A: 4 groups of rows, each row roughly a mix of its group's hidden directions; one row fits no group
A (133 x 10)
-14,-9,-3,14,17,-20,15,39,-12,-13
26,-14,6,-26,11,-23,7,10,11,26
22,-4,6,-16,-13,-10,19,34,14,-20
40,-5,-3,22,8,17,10,-20,-5,15
-10,-4,-6,10,27,-17,15,36,-17,-9
31,-3,12,-17,33,-1,-3,4,2,26
10,0,-7,6,9,-40,7,0,-33,10
20,9,-6,9,16,-33,20,-4,-28,5
-12,-5,16,-18,-7,27,-33,22,-9,5
-15,-6,-6,21,12,0,-21,-28,-22,25
24,-11,3,-17,-14,19,-27,-25,15,7
29,-14,5,-27,14,-10,2,9,20,24
-42,6,4,25,-14,-3,20,-8,3,8
-45,3,-3,15,-4,-5,27,10,0,5
33,-12,12,-10,5,-15,4,5,17,33
-9,-35,10,-8,-28,17,-5,22,13,-2
-12,-11,19,-21,-5,31,-8,9,25,-18
40,-9,3,-27,6,-7,-25,-2,-3,-4
-11,-8,9,-17,-9,17,-38,27,-7,-3
-1,15,9,-6,-28,18,-13,-32,6,21
25,-10,-1,-18,-15,0,24,33,1,-16
54,0,-8,-3,-3,5,-6,4,-5,-4
-10,-2,-14,25,20,-24,13,31,-9,-7
-5,-2,-19,4,1,-46,4,-5,-24,5
23,10,-10,9,9,-14,33,-28,15,-5
-1,-39,21,1,-27,-5,-10,17,7,1
-4,37,-13,7,29,-7,5,-21,15,4
18,-1,9,-20,-18,20,-17,-33,10,14
-14,-10,8,-11,0,28,-40,15,-8,5
36,-12,-2,-33,8,7,-22,-6,0,-2
25,-16,2,28,12,17,28,-11,-2,12
31,-8,10,-20,24,-11,-4,9,17,23
46,3,13,1,-1,-12,-18,-19,-5,8
10,4,10,-13,-22,23,-9,-37,16,10
-17,-9,8,-10,-24,13,-40,18,-3,0
-40,10,-10,16,-15,10,8,-10,-9,-22
45,-1,4,-13,1,-9,-23,-7,-18,-6
18,-4,16,35,15,18,22,-8,6,14
-24,11,-3,-26,-1,-1,-32,15,13,-18
-9,1,12,-12,-20,20,-37,22,-4,12
9,-7,4,-8,-19,19,-19,-40,13,12
-18,-2,14,-12,-11,26,-34,21,-9,8
33,-1,-4,-17,-2,-8,12,27,9,-28
25,-14,10,-17,17,-9,3,15,20,31
17,14,-16,9,20,-18,34,-22,5,-7
-3,-19,-5,9,23,35,-20,12,20,-4
-18,6,9,-13,-2,33,-14,14,29,-15
25,-12,11,-25,24,-8,-9,7,20,23
13,2,7,-12,-24,22,-21,-30,17,11
-25,7,-1,18,10,3,-13,-32,-16,24
-20,-2,-7,22,15,-2,-20,-24,-17,27
-9,1,17,-8,12,27,-21,6,33,-18
-27,0,-13,20,15,7,-24,-15,-14,25
3,-40,15,-1,-25,-4,-11,24,3,-1
-5,-36,10,-4,-23,5,-17,28,8,-6
-2,-33,9,-7,-25,6,-7,34,6,-6
21,3,2,-22,-13,5,18,28,9,-28
-31,-5,2,-17,14,-31,-4,13,3,-24
45,5,9,-3,8,-1,-15,-23,10,11
14,-7,-9,16,15,-19,35,-26,7,-1
30,-12,10,32,13,5,10,-13,-9,22
44,-2,6,-16,5,-1,-27,-14,4,-2
12,12,31,-9,2,39,-1,10,15,-5
6,9,-10,25,8,-20,37,-20,7,5
-15,-2,15,-18,-17,23,-34,18,-6,3
6,5,8,-14,-28,13,-11,-38,6,16
0,-25,21,-9,-29,0,-5,31,-1,-14
8,1,2,-12,-20,20,-20,-40,12,8
-7,-20,21,-16,5,34,9,13,18,-17
24,0,4,-14,-21,6,-5,-39,11,17
12,-16,12,26,-8,15,36,-13,0,16
16,32,-14,-2,21,0,12,-24,-22,-4
38,3,15,-1,0,-5,-27,-25,-12,2
-5,-38,10,0,-24,-1,-11,30,1,2
46,-6,-3,-19,4,10,-21,-9,1,-4
47,-4,-3,-13,9,19,-12,-7,7,8
-13,-15,9,-11,-13,15,-38,27,-4,-3
13,10,-19,-6,-2,-38,4,-7,-31,5
2,-18,12,12,20,38,-13,10,21,-2
16,-4,-17,17,17,-25,31,-16,9,-12
-4,-34,11,-4,-24,2,-14,32,6,-6
-10,-14,-8,11,19,-23,9,36,-14,-15
28,-13,6,-22,21,2,8,10,4,33
33,-9,5,26,10,-2,23,-22,-8,13
3,-4,20,16,0,35,-25,-1,24,11
-5,3,-34,-8,14,-29,20,0,-13,-17
-5,-32,15,0,-24,-8,-8,33,11,0
-30,-15,13,-7,-26,19,-7,1,26,-4
-45,6,-10,17,-2,17,16,9,-1,-11
-23,-8,16,3,-14,26,-23,4,29,3
-16,15,-4,31,-27,2,-2,-15,-14,-25
7,-10,15,-11,-25,20,-11,-35,12,14
-12,1,-8,15,17,6,-11,-42,-3,23
-23,-18,-8,20,8,1,-16,-17,7,34
14,3,-11,7,22,-23,39,-16,-2,-6
-4,36,-15,7,27,-4,12,-24,1,11
-27,14,-2,38,-19,11,1,-6,-5,-18
-48,-7,2,12,0,11,4,23,0,3
2,39,-11,4,27,-9,11,-22,11,1
29,6,0,-17,-21,9,-13,-29,21,4
-15,-17,-1,13,20,-20,21,29,-11,-17
0,38,-5,8,26,-12,-1,-27,-8,0
-28,18,-9,26,-18,2,10,-13,-14,-23
20,3,-26,-9,22,-22,20,-3,-22,-13
-29,12,-5,20,-21,2,-7,-15,-11,-30
-10,-5,25,-10,-18,32,-6,-3,30,-7
6,2,19,17,1,42,-11,5,19,13
-21,-27,13,-17,-10,28,-8,22,8,-4
18,5,-2,-14,-17,13,-16,-41,13,10
-17,-6,4,-10,2,33,-29,18,22,-6
50,-5,0,-14,0,3,-18,-8,9,2
10,-9,9,-8,-17,24,-20,-34,14,15
21,-9,7,-20,-16,3,20,17,28,-21
30,0,11,23,-10,16,20,-22,-1,19
35,6,19,7,-10,27,16,-16,1,11
22,-14,10,-33,22,-16,-6,11,6,20
42,-13,3,-17,-14,4,-21,-10,-15,1
-27,-2,-4,-32,4,-16,-16,13,7,-27
18,18,-9,14,13,-13,36,-23,6,7
29,-10,3,21,0,11,31,-25,1,9
-39,-3,-11,4,-7,-3,25,18,23,-2
-10,11,1,18,11,-12,1,-31,-27,27
10,3,2,-13,-10,-8,12,45,15,-20
-8,-4,-7,14,13,7,-8,-42,-13,25
-25,-10,3,19,14,-11,10,38,-14,-4
-30,12,-10,23,-25,-10,13,-1,-5,-24
-15,2,34,24,12,-5,-7,-7,-24,-17
-8,35,-12,6,25,3,3,-31,8,5
26,18,-5,14,29,-26,-7,-4,-19,6
-34,12,-5,20,-23,-3,2,-15,-3,-26
4,7,-23,-9,6,-42,3,-2,-27,-3
26,3,8,-20,-10,-4,18,17,21,-29
41,6,11,-6,20,4,-18,-19,-11,9

which group is each row in? (one row of each group first)
-31,0,-8,-25,5,-12,-21,18,9,-23 | R
-50,-7,-4,-2,-1,6,16,12,-10,3 | E
25,-10,-7,-15,-4,-4,15,32,26,-16 | U
15,-4,-13,18,18,-22,34,-18,9,-7 | W

-19,19,-22,-33,-18,4,-10,18,-4,-12 | R
-45,-5,-9,-2,8,27,5,12,-2,-8 | E
-19,20,31,-10,-10,19,-17,22,13,0 | R
-18,22,-3,30,-8,15,0,-23,-14,-20 | E
-13,-33,22,-17,7,22,2,19,9,-14 | R
-30,15,14,29,0,-22,18,-6,-1,12 | E
-9,1,18,1,13,36,7,12,30,-15 | R
15,2,29,-8,-2,34,-24,-1,19,-1 | R
